In the data rows, 128 means zero.
Some points, one per row:
[105  84 176 164 105  75 118  77]
[140 191 109  95 139 136 120 145]
[ 96  97 141 118 138 114  86 102]
[160 131 125  96 167 145 170 179]
[108  88 147 168 103  87 155  93]
[157  97 120 155 117  84 131 124]
[122  98 102 175  96  94 151 110]
[ 92 109 147 146  99 139 106 105]
[182 202  70  66 181 188 158 205]
[135 123 137 107 115 154 138 119]
[126 105 115 150  99 139 159  99]
[132 129 122 135 132 122 138 111]
[115 110 132 104 160 158 130 181]
[ 84  83 148 171  80  59  96  58]
[147 186  82  80 135 171 111 167]
[119 149 113  60 182 167 170 210]
[126  96 150 116 126 124 106 158]
[141  77  92 140 122  93 119 111]
[ 85 165 142 172 108 121  70 101]
[104 105 154 163  93 120  63  64]
12 more points follow, each with its number after it:
[125 150 135 151 146 158 137 109] 0
[ 97  92 153 178 120 103 102  87] 1
[129  97 117 136 113  86 128 141] 2
[135 170 113  84 160 174 157 184] 3
[133 154 103  95 165 179 142 199] 4
[106 143 132 146  85 130 129  98] 5
[ 99  76 155 157 108 129 121  86] 6
[183 135 148  60 176 172 141 173] 7
[107 110 144 211 106  82  90  79] 8
[174 184 127  67 157 153 126 176] 9
[144  74 117 152 109 102 128 107] 10
[135 169  88 109 168 216 139 175] 11
Which two of these numbered points are nearest to each point below, looking only along the 3 directions in which the first points spread most? Their numbers follow each, nearest first.
[116 109 143 188  71 111  97  64] > 8 1
[ 69  95 142 182  92  62  94 136] > 1 6
[166 136 153  67 157 143 119 214] > 7 4
[198 197  65  61 131 161 193 128] > 11 9
[150 155 125  45 162 186 165 168] > 4 3
[ 74  65 149 148 114  96 140 113] > 6 1
[111 144 161 187 121  92  85  91] > 8 1
[195 174 104  62 176 178 155 177] > 3 11
[128  91 112 140 132 131 124 111] > 2 10
[150 172  68  89 168 137 150 152] > 9 11
[131 176 118 104 176 140 136 209] > 4 3
[174 163  71 101 141 171 156 172] > 9 11
[ 92 122 119 122  73 121 131 104] > 5 0
[148 106 135 201 107 114 129 112] > 10 2
[157 218 128 127 177 139 148 158] > 9 11
[127 152 135  98 131 136 131 125] > 0 5
[113  94 141 157 132 132 135 144] > 2 10
[138  73 145 132 104 112 131 144] > 2 10
[104  96 172 162 136 143 119 129] > 6 2
[126 141 149 160  79 139 105  98] > 5 0
[149 122 128  66 189 214 130 221] > 7 4
